Each row is a point on a hilly landscape, with its height.
parin: [ 19 -30  55  17  35 -15   9 -50  52  14] | 1.08
dal: [-10  21 -20  -6 -20 -12  -1  16 -16  -7] | 0.11
von: [-30 -21   2 -14 -28  37 -24  36  -6  -9] | 1.04
zaz: [-11 -55  44  15  18  22 -18  -9  35  -7] | 1.07
lezun: [-26 -54  18 -19 -25  58 -31  32   9  -2] | 0.98
vigon: [-18 -11   6  -1 -13  10 -12  12   2  -9] | 0.68
zotu: [ 36  51 -47  -4 -10 -46  24 -14 -28  16] | 1.47
sano: [-29 -51  10 -24 -27  79 -29  36   1   0] | 1.60
rup: [ -9  28 -66  -1 -29   7 -13  53 -70 -10] | 1.35
kuber: [ 49  55 -48  14  13 -61  33 -34 -27  15] | 1.59
Lome: [-17 -17  12   1 -10  11 -12  11  10  -7] | 0.65
fam: [-14  28 -54  -6 -30   5 -16  51 -61  -9] | 1.06
vosol: [-11  28 -44  -8 -31  -3 -12  42 -48  -8] | 1.11
limu: [ 51  57 -39  20  29 -67  39 -41 -19   9] | 1.53
dod: [-21  18 -58  -1 -25  24 -15  53 -67 -17] | 1.57
Pekur: [ 46  52 -55   0 -11 -50  26 -18 -36  18] | 1.59
Dag: [-26 -37  16 -11 -21  38 -25  25   8  -5] | -0.25
vizok: [-10 -51  42  19  18  17 -17 -10  36  -7] | 0.92
Mumeg: [ 23  38  14   9  35 -47  37 -48  25   5] | 0.66
rifel: [-16  27 -63  -4 -27  12 -14  52 -66 -12] | 1.32
kofoz: [-14 -26  21  10   9   5 -10  -3  22  -4] | 0.78
nake: [ -7 -56  53  27  31  15 -14 -22  46  -8] | 1.30
goda: [-25 -24   5 -11 -27  29 -23  30  -1  -7] | 0.59
dipe: [ 27 -30  62  12  36 -15  11 -57  55  18] | 1.72
vaz: [-27 -48  13 -23 -29  61 -32  36   3  -1] | 1.26
pif: [ 40  56 -12  13  36 -67  43 -45   6   3] | 0.91
Tebas: [ 18  -8  42  14  34 -23  17 -47  47  13] | 0.09
Tifo: [-23  17 -53  -3 -26  25 -14  52 -63 -15] | 1.50
Lesu: [  4  26  -3   5   9 -25  18 -17   3  -2] | 0.66
Zate: [ 18 -10  40  19  34 -23  15 -45  45   8] | -0.12
Muf: [-29 -21  -3 -15 -29  38 -23  36 -12  -7] | 1.25
sav: [ -7 -37  40  23  25   4  -9 -17  36  -4] | 0.79
Pinan: [  2  31 -17  -5 -16 -21  11   1 -13  -2] | 0.31
podit: [-25 -65  40 -11  -8  61 -30  18  20  -3] | 1.60
Rif: [-23 -43  19 -11 -19  36 -24  21  10  -6] | -0.34
Feme: [  4 -29  42  24  34  -5   0 -31  42   1] | 0.47
Lamov: [ 11 -34  51  22  35  -7   4 -41  48   6] | 0.70
Zit: [ 15   8  27  16  31 -26  21 -42  30   4] | 0.49
difu: [  4 -37  50  26  34  -4  -5 -32  47   0] | 0.77
tapob: [-11  26 -54  -6 -31   3 -11  50 -58  -6] | 1.04
zigo: [ 23  46 -23   0   8 -40  29 -22  -8   5] | 1.00
Katim: [  0  36 -51  -8 -33 -12  -3  35 -50   1] | 1.22
sedak: [  0  33 -65  -2 -29  -6 -10  48 -69  -1] | 1.26
Gug: [-27 -39  12 -15 -25  48 -28  32   3  -4] | 0.61
fod: [-29 -66  25 -30 -24  83 -30  32   8   1] | 1.66
bepan: [ -8  29 -48 -12 -33  -4  -5  43 -47  -4] | 1.12
tunu: [  0  34 -63  -3 -31  -8 -10  49 -64   0] | 1.24
vufun: [ -5  29 -17  -6 -16 -17   7   7 -13  -6] | 0.19
nozi: [ -4 -46  51  28  33   4  -8 -28  46  -3] | 1.03
Buti: [-12   4   2   0  -8  -3  -6  10   0  -8] | 0.56
Kuzu: [ 29  37  20   6  34 -52  37 -50  25   7] | 0.80
Fumab: [-33  -4 -27 -14 -28  53 -18  45 -34 -13] | 1.62
gifo: [-29 -67  31 -29 -21  82 -30  31   8  -2] | 1.75
vagol: [ 36  54 -19  10  26 -57  37 -36  -5   6] | 1.00
sudom: [-18  19 -67   2 -21  19 -12  53 -75 -15] | 1.74
fubi: [ 28  44   9   7  37 -52  37 -49  17   3] | 0.64
zulos: [-29 -56  14 -25 -29  78 -29  38   5   1] | 1.60
Kop: [ 23 -25  54  15  35 -17  13 -53  56  18] | 1.37
Bav: [ 12 -23  44  21  34 -15   7 -40  49   7] | 0.10
naba: [-13  26 -28 -11 -26  -8  -6  28 -32  -7] | 0.52
Sos: [ 27 -13  51   8  34 -25  19 -56  53  20] | 1.36
tul: [-29 -62  25 -28 -24  81 -33  33  11   3] | 1.63
dufi: [-12 -58  46  17  19  25 -22  -8  37  -7] | 1.13
koza: [-14  25 -33 -10 -33  -4  -7  34 -32  -9] | 0.72
sazu: [-31 -38   3 -22 -27  63 -30  38  -5  -2] | 1.53
Kem: [-31  -6 -21 -16 -26  52 -18  44 -34 -13] | 1.61
Vuz: [-25 -29   9 -14 -24  38 -25  30   3  -3] | 0.27
fug: [-20 -56  34   0  -1  39 -27  10  25  -5] | 0.97
dogit: [  0  34 -28  -8 -19 -23  10  10 -21  -2] | 0.52
Tesu: [ 29  44   8  11  35 -52  38 -46  18   4] | 0.64
lede: [-28   6 -32 -12 -29  33 -18  46 -39 -18] | 1.45
Meso: [ 24  37  14   8  32 -47  35 -47  24   9] | 0.64
dav: [ 16  39  -8   5  19 -41  27 -29   5   3] | 0.80
tuzu: [ 27  35  20   7  35 -51  39 -50  26   8] | 0.82
Lize: [ 24   9  37   9  33 -36  31 -54  42  16] | 0.88
pupi: [-24  11 -27 -11 -30  19 -18  42 -33 -13] | 1.22
Zeg: [-20  -7   0  -5 -16  10 -15  18   2 -11] | 0.66
bon: [-25  15 -22 -12 -30  10 -12  39 -27 -12] | 0.82
Gataz: [  0 -32  45  24  33  -1  -3 -29  42   0] | 0.62
Deru: [-22 -52  25  -5 -11  41 -28  16  19  -4] | 0.42
gazar: [-14  13 -15  -8 -20  -3  -5  19 -13  -8] | 0.20
nazo: [ 22 -22  53  13  35 -18  13 -51  53  16] | 1.01
velik: [ 15 -30  55  18  34 -11   7 -48  52  10] | 0.99
gilu: [  5  14  10  10  18 -25  16 -23  21   0] | 0.85
lupi: [-23  16 -41  -8 -30  16 -15  52 -50 -17] | 1.27
fubu: [-32 -38  -1 -22 -26  69 -26  40  -8  -2] | 1.60
zil: [-32 -37   2 -23 -28  67 -30  40  -7  -3] | 1.56
dogo: [ 57  57 -44  26  34 -74  34 -45 -22  13] | 1.78
Mavig: [ 14   9  23  14  32 -26  20 -40  33   6] | 0.49
faru: [-19 -45  28   1  -6  33 -22  11  21  -3] | 0.23
Rafi: [  2   5  18  13  21 -19   8 -23  20  -3] | 0.87
Vig: [-10 -44  37  16  20  13 -17 -11  33  -2] | 0.84
tiv: [-18 -53  36   4   3  31 -24   6  26  -5] | 0.81
riden: [ 39  57 -26  12  22 -55  37 -35  -9   5] | 1.19
difak: [-31 -52   4 -27 -26  79 -29  37   1   0] | 1.63
tete: [-27 -33   6 -18 -27  46 -28  35   0  -5] | 0.98
foz: [ 29 -31  60  10  32 -16  14 -58  59  23] | 1.71
dozeg: [ 31 -24  59   5  33 -20  18 -59  59  24] | 1.73
pilep: [-33 -19 -15 -18 -26  60 -23  43 -25 -10] | 1.61
Pem: [-26 -62  26 -24 -21  73 -35  31   9  -1] | 1.54
Kisa: [-17  21 -65  -1 -23  24 -15  55 -73 -14] | 1.65
Rula: [-23  20 -46  -5 -29  17 -15  52 -54 -14] | 1.25
leke: [ 33  53 -37  -1   1 -50  30 -22 -21   9] | 1.31
ruvat: [  2 -42  49  27  34   1  -7 -31  45  -4] | 0.92
bemor: [ 36  51 -23   9  22 -54  36 -34 -10   6] | 1.14
zop: [ 13  44 -46 -11 -29 -25   8  18 -40   7] | 1.31
Nok: [-25 -16  -1 -15 -25  29 -19  33  -5  -6] | 0.95
Liped: [-24 -36  13  -9 -17  35 -24  24  10  -3] | -0.18
gep: [-23 -65  38 -10  -8  55 -30  15  21  -3] | 1.43
mada: [-29 -23   2 -16 -27  34 -24  35  -5  -5] | 0.90
nelak: [ 34  51 -48  -3  -9 -47  25 -19 -34  11] | 1.49
Mibal: [-31 -62  24 -26 -24  77 -33  30   7   2] | 1.59
kupu: [-14   9  -8  -5 -20  -1  -6  15  -9  -9] | 0.28
Vamum: [ 16  42 -64 -11 -35 -17   3  32 -59  10] | 1.44
Ses: [-10  28 -59  -3 -26   5 -14  52 -66  -9] | 1.16
vod: [ 38  57 -16  14  35 -65  45 -43   3   4] | 1.03
Sune: [  0  20   4   6   7 -23  12 -15  11  -2] | 0.73
luso: [ 25  38  11   8  33 -47  36 -47  20   5] | 0.64
Tisam: [ 41  59 -15  15  35 -69  42 -45   2   2] | 1.05
Mis: [  5  39 -40 -11 -28 -18   4  21 -37   1] | 1.10
Fogib: [ 12 -32  51  22  36  -6   2 -41  49   6] | 0.59
gatem: [-18 -17  13   3  -8  10 -12   9  12  -8] | 0.65
zuzut: [-27 -60  24 -20 -21  64 -33  28  10   1] | 1.35
gusod: [-20 -12   9  -1 -14   9 -11  16   2  -8] | 0.67
lefum: [ 28  48   3  12  32 -55  41 -48  16   5] | 0.64
milon: [ 14 -45  63  23  36  -7  -2 -42  57   6] | 1.59
zis: [ 19   6  34  11  36 -29  23 -46  38  11] | 0.07
Kere: [ 13  44 -43 -13 -24 -27  10  11 -35   7] | 1.27
folim: [-21 -54  31  -3  -6  42 -28  15  22  -3] | 0.82
Keli: [-25  16 -34 -10 -32  15 -15  48 -37 -14] | 1.23
getif: [-31 -24 -13 -21 -28  66 -25  41 -20  -9] | 1.62
Kobep: [  4  37 -65  -7 -33 -10  -6  42 -65   1] | 1.28
Tunam: [ 51  58 -32  22  38 -71  40 -43 -13   7] | 1.51
bokes: [ 29  49  -4  10  29 -52  39 -43   8   4] | 0.72
Meto: [ 21 -14  48  13  36 -23  17 -53  47  18] | 0.69
vis: [-27 -68  33 -26 -20  75 -35  27  10  -2] | 1.68
tanef: [ 22  23  19  12  30 -36  30 -47  27   5] | 0.62
rar: [ -5 -37  40  20  23   7 -12 -15  34  -7] | 0.82
Supuf: [  0  -7  24  17  21 -13   9 -25  27  -3] | 0.83
varat: [-12 -53  42  14  17  25 -17  -7  34  -6] | 0.97
dagu: [-24 -65  37 -18 -12  61 -30  19  17  -2] | 1.54
Nibam: [ 38  54 -35   5   9 -54  31 -29 -17   8] | 1.32
vid: [-14  29 -61  -3 -28   7 -14  52 -66 -13] | 1.18
Mosu: [ 29  53   2  10  34 -59  42 -48  13   4] | 0.72
Terot: [ 30 -22  57   9  34 -21  16 -59  57  22] | 1.66
Nak: [ 20 -32  58  17  34 -13   8 -50  54  13] | 1.22
zegu: [ 19  -5  37  14  36 -24  20 -48  42  15] | 0.03
gemit: [ 45  59 -26  16  37 -68  41 -42  -1   6] | 1.19
meli: [-16 -59  42  10  15  34 -22   1  32  -8] | 1.18
kulut: [ 56  57 -40  28  35 -74  38 -45 -20   9] | 1.69
salu: [-16 -22  15   3  -4  12 -11   7  14  -8] | 0.63
Fiv: [-27 -15  -5 -14 -27  33 -21  38 -11 -11] | 1.19
dun: [-23   9 -17 -12 -27   7 -15  31 -19 -11] | 0.53
perul: [  6  38 -63  -8 -32 -11  -5  43 -63   5] | 1.27
Taz: [ -1  36 -61  -6 -31  -5  -8  46 -62  -2] | 1.19
gune: [ 32  51 -48  -6 -15 -41  24 -11 -32  16] | 1.46
Rivaf: [-16 -51  34   8   7  28 -23   3  29  -6] | 0.70
fatiz: [ 30  53 -28   4   9 -49  30 -28 -10   7] | 1.14
Sezit: [ -1  10   5   5   3 -15   6  -8   8  -6] | 0.75
Vem: [ 33  54  -3  10  35 -64  43 -48  13   1] | 0.79
Doto: [-29   9 -33 -11 -25  31 -18  47 -40 -15] | 1.44
Golu: [-30 -66  28 -33 -25  89 -30  35   7  -1] | 1.81
led: [ 39  54 -49   1  -3 -50  28 -23 -31  17] | 1.52
luri: [ -7  30 -61  -4 -28   2 -14  51 -63 -10] | 1.12
gibak: [-22 -29  16  -2  -9  25 -20  15  14  -5] | 0.11
bufib: [ 14  17  18  11  29 -31  24 -38  28   7] | 0.67
Zur: [-27 -34   3 -19 -27  55 -30  37  -4  -6] | 1.40
bidav: [ 30  44  11   8  36 -57  42 -50  21   6] | 0.83
tilas: [-15  29 -51  -7 -31   4 -15  50 -56  -9] | 1.05
safid: [-32 -44   7 -24 -28  66 -29  37  -1  -1] | 1.55
kugen: [ 17  45 -48 -13 -30 -24  11  14 -40   8] | 1.38
geri: [-30 -67  23 -32 -25  90 -31  34   6   2] | 1.74
fugu: [ 38  57 -10  13  36 -68  44 -44   9   1] | 0.97
zute: [  6  22   1   8  15 -28  18 -21   9  -2] | 0.76
vek: [ 34  53  -3  10  34 -57  39 -47  14   4] | 0.68
lere: [ 37  52 -49  -6 -14 -42  25 -10 -35  18] | 1.52
vuf: [ 22  35  12  11  33 -44  35 -43  21   6] | 0.66
Going downhill from each row below, which row is at the bottom of the valley where it ends?
Ses => tapob
difak => Rif
vaz => Rif
pupi => dal
vufun => dal
Keli => dal
